(in the rows, 128 means zero)
Which row each row swaps with, under one turn or mirror:
The rows were stretched afterwards, more along some directions than others.
zolif: [138 115 165 116  98 135 178 138 118 126 100 156 128 110 117 149 100 126]
Toz: [105 108 167 133 121 153 142 125 111 115 120 188 122 110 126 117 117 136]
Dib: [140 135 125 117 126 149 162 106 106 117 104 127 110 104 115 133 100 130]
nitot: [124 121 158 123 127 121 154 111 121 135 107 154 133  89 119 139 114 154]
mavan: [107 107 145 122 118 145 150 102 113 111 107 145 108  90  95 123  94 132]
vovin: [132 120 134 101 114 151 163 131 103 135  82 143 130  98 103 146  87 112]
doz: [126 102 157 107 129 143 155 121 111 128  96 149 139  89 106 133  95 118]
sumul: [123 129 127 114 104 148 181 110  84 100  99 150 138  85 103 119  75 133]
kovot: [109 109 166 132 119 155 132 125 111 119 126 183 129 110 129 116 113 133]
torar: [129 127 131 105 107 149 139 114  80 117 124 163 135  85 118 128  90 162]
Nez: [148 130 127  91 102 148 159 120  94 137  92 122 131 109 128 136  78 111]
Biza: [145 116 152 121 121 124 163 117 109 137 112 155 131 103  90 129 101 149]
teki: [127 117 140  96 103 133 139 126 107 138 123 148 130  92 118 135  67 133]
nubip: [138 130 121 109 115 154 138 117  80 125 129 150 135  92 114 126  93 155]
Pemud: [127  93 161 107 123 135 137 101 104 137 123 124 117 125 125 116  86 113]
lovon: [113  96 172 129 117 151 143 107 108 118 114 187 117 113 134 107 115 138]
zisov: [130 121 144 115 125 140 152 138  99 137 108 160 133  95 130 120 110 126]
fopu: [129 126 124 120 103 146 170 112  76 102 121 155 140  98 108 119  66 135]
bef: [112  99 166 128 118 152 134 112  97 115 118 176 118 114 133 113 115 132]
Mub: [132 150 116 108 117 156 164 127  84 104  96 137 136  76  91 135  92 139]
vuzu: [135 122 124 113 110 148 178 103  74 113 108 140 138  88 106 119  74 132]
Gab: [134 143 148 102 102 128 162 155 120 132 109 158 141  93 115 149 108 126]
Fineg: [123 125 127 117 102 139 175 113  86 107 106 157 142  94 108 114  77 131]
kub: [143 133 122 104 107 151 147 119  78 124 128 153 129  96 111 128  93 155]
kep: [131 111 147 104  99 129 150 142  86 124 106 157 134  95  95 123  79 137]
dofe: [112 104 168 129 129 152 139 103 107 119 111 178 121 113 129 115 118 144]
sus: [157 119 127 109 129 143 177 111  70 126  98 137 132  88 107 136  87 141]
Bir: [117 123 154 122  86 132 173 131 109 116 108 170 126  86 106 146 112 129]
mav: [135 123 127  99 108 150 149 107  81 125 113 157 131  84 118 128  94 161]
zosom: [114 104 167 111 123 160 134 101  82 111 107 151 112  90 107 130  92 124]
Ritig: [154 108 132 113 112 138 159 113 106 130 108 141 120 100  97 127  83 132]
vedo: [134 143 143 102 102 155 156 112 117 122 122 126 122 103 125 138  90 140]
Fif: [120 135 160 128 102 143 155 149 115 113 106 177 124  93 101 138 124 122]
zogo: [144 128 124 102 106 144 145 121  82 134 113 164 131  93 116 133 100 158]
Feno: [126 119 149  93  92 140 152 137  97 125 114 158 137  90  98 121  76 112]
sape: [112 120 159 124  84 131 176 136 122 120 110 169 133  93 111 145 102 128]
tafe: [151  98 146 114 116 144 169 119 102 133 104 130 134 124 113 125  78 119]
mimam: [112 119 154 125  92 128 163 134 105 119 122 165 133  96 112 153 111 129]
pinof: [145 108 147 115 127 139 158 122  94 141 113 158 140  82 107 146  92 142]
Sesa: [110 103 176 129 116 151 146 111 110 122 120 185 126 116 126 109 113 143]
Fimum: [111 126 149 121  89 133 165 121 112 116 113 164 127  87 110 151 110 133]
pabi: [136 124 121 105 108 153 150 116  77 133 113 162 129  88 114 128  94 157]

Mub is swapped with Fif
kep is swapped with zosom
bef is swapped with torar
Gab is swapped with Dib

